In the rows, 128 means zero.
Each row of M is roughly a mix of the hidden directions of one of 3 groups.
M, 111 rows:
[[166 129 134  74 142  82 157 134 138 100  86 116 122 155 130 117]
 [142 116 114 117 167 183 153  86 142 147 127 134 139 171 102 147]
 [144 113  90  85 130 115 122 115 111 114  60 104 149 138 152 110]
 [140 128 161 158  70  95 128 140  91 107 134  98 127 110  96 107]
 [ 96 148 184 134 137 148 101 154 110 168 152  99 108 111 138 152]
 [187 151 115 147  92 157 135 117 161 152 123 130 123 152 100 165]
 [126 138 162 122 133 178 108 130 126 179 133 113 104 140 115 185]
 [ 65 100 125 156 132 135 142 177 170 134 132 145 153 129 138 143]
 [113  99 160 113 133 117  94 147 149 134 157 144  83 129 103 183]
 [ 82 144 101 148 148 189 131 130 119 107 170 138 140 126 149 155]
 [135 110  95  92 129 105 125 201 133  86 119 102 134 131 136 123]
 [103 144 125 148  86  52 134 108 148 138  95 123 134 112 128 115]
 [133 130 146 122 174  88 156 132 139 118  99 114 100 128 127  62]
 [132 144 153 122  75 124  91 108 160 146 139 143 105 114 117 185]
 [148 152 143 106 103  41 120 135 116 119 116 115 106 120 113 129]
 [115 151 121 191 110 117 127  76 146 131 157 157 112 100 110 124]
 [ 87 132 101 104 138 104 130 129 144 112  85 102 179 142 148  92]
 [148 139 163 147 120 131 131 156 132 120 197 145 102 123  96 166]
 [101 152 148 135 132 161 111  54 133 137 167 120 131 137 117 153]
 [124 164 163 133  78  87 134 113 118  99 140  93 145 146 140  94]
 [154 121  90 114 148 156 169  81 148 123 108 145 163 162 118 116]
 [114 124  94 181 157 131 166 109 110 141 107 153 131 104 130  80]
 [145 126 130 155 103 171  94 132 111 125 165 141  89 100 124 178]
 [113 122 146 118 181 187 149 133 134 143 139 116 134 155 147  81]
 [121 126  93  72 161 123 119 147 181  89 127 131 119 145 142 145]
 [ 74  93 127 121 155 163 115 189 136 144 140 132 147 138 143 140]
 [ 55 105 110 147 128 132 102 180 129 138 124 132 152 113 147 135]
 [111 103 109 112  99 131 115 184 133 109 135 135 159 137 132 192]
 [138 136 103 127 152 170 161 119  93 141  93  94 166 141 145  91]
 [100 130 117 159 120  77 112 132 100  81 152 121 121 101 139  85]
 [151 143 160 111 129  64 166 150 160 105 130 141 103 142 108 143]
 [109 138 101 176 109 154 102 166  92 119 135 100 117  84 144 135]
 [150 125 116 122 112  72 138 144 132 126  85  91 136 133 120  70]
 [111 134 120 188  87 154 115 133 117 119 172 104 164 108 132 110]
 [148 146 133 103  83 127 103  78 166 107 153 119 145 145 115 165]
 [ 93 145 128 148 122  86 170 161 166  82 110 140 142 133 146 118]
 [175 111  89 101 129 111 157 148 142  87 109 130 155 164 126 101]
 [164 175 110 150  66 125 112 120 108 108 127  88 141 131 139 117]
 [ 76  87 133 118 156 133 101 172 128 177 123 110 137 126 133 110]
 [173 123 109 174 116 157 152 156  93 130 170 124  99 124 106 120]
 [155 124 120  88 153 154 163  98 167 121 124 126 176 167 123 125]
 [181 121 115 128 134 164 124 115  94  98 133  82 142 130 132  80]
 [120 143 148 124 108 130  84 156  79 112 150  64 117 132 138 136]
 [141  77 118  83 144  95 143 178 150 109  98 143 138 125 132 117]
 [133  96  97  71 149 152 126 137 159 103 135 153 149 162 130 159]
 [147 123 185 149 108  85 158 135  91 154 121 123 130 123  98  98]
 [122 140 106 126 106 135 117  89 105 136  97  88 165 131 158  74]
 [147 175 127 158  68 127 132  84 114 111 150 109 154 124 133 116]
 [132 115 102  94 151 158 114 162 154  93 159 146 102 129 131 179]
 [112 167 144 152  81 109  83 105 109 104 169 105 113 117 132 137]
 [128 117 107 152 163 151 159 160  88 154  88 109 137 115 140  86]
 [126 139 153  96 157 122 141 183 110 114 132  93 158 144 162  92]
 [ 97 156 135  79 139 101 117 103 171 111 111 123 150 154 171 123]
 [151 145 172 153  75 102 113 148  97 115 152 105  96 104 123 133]
 [181  99 134 124 104  80 124 152 121 149  87 110 114 119 104  99]
 [ 88 149 148 168 129  91 119 143 111 124 157 171  84 111 139 115]
 [151  83  92 112 108 110 112 165 106 108  97 142  88 144 109 150]
 [141 119 114 153  87 177  95 137 103 105 169 129 114 112 122 169]
 [104 120 127 176 125 182  95 128 108 153 177 134 129 101 121 133]
 [104 109 150 106 186 174 134 159 131 154 143 117 128 153 140  96]
 [176 132 166  87 141 105 134 100 132 167 136 126  90 147  97 133]
 [115 146 117 154  87 177 131  72 137 154 145 135 163 136 142 143]
 [142 158 142 114  72 125  93  87 155 115 154 124 127 141 118 171]
 [ 84 113 112 123 162 157 143 164 138 110 103 114 161 144 165  90]
 [175 171 154 124  92  91 160  91 142 111 143 129 118 144 112 136]
 [ 85 132 122 116 134 103  82 111 153 137  66 114 136  96 147 127]
 [113 143 173 127 118 151  94 110 146 158 164 121 103 130 111 185]
 [140 131  85 137 128 171 153  74 109 145  84 118 157 131 129 112]
 [142 143 158  88  98 128 103 100 173 117 160 118 142 147 119 173]
 [130 118 130 130 152  80 140 121 138 169  66 120 128 113 112  84]
 [ 89 126 122 167 122 129 117 128  83 162  97 147  94  82 140 122]
 [127 138 112 197 156 143 157 152 100 161 120 140 104 115 123  99]
 [134 126 112 116 162 178 138  97 157 125 166 169 109 148 118 164]
 [106 129  88 154 105 189 103 132 109  96 161 120 140 119 140 155]
 [159 154 166 154  80 107  98  93 118 155 124 115  95 113 141 123]
 [ 90 140 119 144  99 110 141 122 110  98 114  90 181 135 124  80]
 [145 156 119 116 151 167 158  97 119 120 131  94 177 166 139  99]
 [137 118 106  79 157 109 151 123 140 106  58 139 127 149 148 127]
 [ 82 103  96 126 124 162 112 157 136 130 119 158 154 129 146 184]
 [120 138 124  81 121 108 123 180 142  70 148 109 136 145 156 142]
 [109 131 142  99 131  90 158 139 174 137 106 168 116 151 125 178]
 [110 120 145 182 115 160 109 121 133 170 183 137 121 105 106 137]
 [117 120 106 123 175 173 158  93  98 138 108 107 161 143 134  97]
 [125 140 138  88 131  74 126 151 139 137  88 106 150 147 174 101]
 [162 139 148  92 105 109  97  77 175 121 130 138  98 146 131 145]
 [181 144 151 103 118  79 161 113 149 110 125 140 102 145 102 153]
 [130 123 143 128  78  75  91 159 149 111 141 142  98  99 125 151]
 [177 124 139  95 109  94  93 152 154 117 124 121  75 118 131 152]
 [ 91 118  95 130 176 170 149 150 112 151 124 143 168 137 158 133]
 [117 154 102 164 108 101 109 128 125 132  90  80 120  99 147  83]
 [122 166  95 120 112 121 121 137 155  62 158  92 115 139 147 114]
 [ 89 150 172 149 132 134 103 103 138 148 177 145  96 120 119 162]
 [113 152 156 108 140  69 150  98 155 131  98 116 141 144 127  83]
 [107 141  71 167 118 176  97  90 140 111 133 116 122 107 130 128]
 [ 82 116 167  81 171 151 123 134 108 150 130 147 110 148 144 153]
 [181 132 155  66 160 109 141 130 121 127 121 118  96 155 114 124]
 [127 144 149 158  79  98  91 146 139 136 146 145  85 100 119 162]
 [169 135 141 116  94  64 150  93 147 135 105 103 128 134 109 111]
 [108 135 126 136 145 189 117 131 119 127 172 157 119 122 149 185]
 [152 130 145 122 161 116 129 108 135 140 129 177  66 116  98 164]
 [ 92 175 168 116 120  79 140 131 131 103 133 101 143 137 160 103]
 [135 107 111 122 149 164 125 149 104 105 119  80 159 135 149  71]
 [121 132 152 171 105 146 108 147 121 143 201 130 122 108 104 150]
 [139 151 160 152 103  95 138 171 133  96 185 127 116 120 105 144]
 [ 98 143 163 119 177  92 179 159 135 110 143 134 114 118 104 119]
 [ 83 170 128 158 127 162 103 102 108 147 153 168 114 109 142 147]
 [141 112 145  63 131 126 113 177 119 108 122  84 145 155 142 137]
 [160 112 123 143 134  94 142 111 129 176  77 120 123 124 103  79]
 [123 163 150 176  89 123  89 122 119 133 169 105  98 109 117 150]
 [112 112  81 103 143 157  89  88 175 121 104 142 134 129 128 151]
 [140  99 139 113 185 155 101 157 107 142 146 146  81 114 106 145]]
Here is one row from each group, named. Which group is each of the other rows in?
[131 114 114 171 120 194 117 110 101 141 158 150 119 110 110 160]	X
[116 168 145 173  97 123 138 146 121  93 177 105 147 119 133  95]	D
[100 112 142 150 102  98  91 122 141 136 142 158  83  85 112 162]	A

[131 146 115 101 122 155 134  50 137 112 131 115 173 154 131 126]	A
[150 159 171 123  69  98 107 129 122  99 158 104 107 132 146 134]	X
[166 153 130 175  94 146 111 135 142 152 149 119  96 136  94 168]	A
[ 97 138 172 112 155  90 169 163 169 139 132 130 119 155 128 108]	D
[108 128 145 159 100  98 144 107  98 139  99 104 170 124 106  78]	X
[117 120 113 142 155 150 140 149  73 141  99  80 145 111 146  88]	A
[104 175  97 128 116 165 108 111  86  96 121 135 150 126 171 126]	D
[159 113 157 104 129  72 152 191 113 130 116 117 119 131 120 111]	X
[164  96 111 117 101  84 118 193 139 102 108 123 117 116 121 127]	A
[165 154 144  72 126 106 136 150 120  99 139 143 109 155 122 177]	D
[169 118 160 107 149 128 120 126 145 157 139 167  75 123 122 172]	X
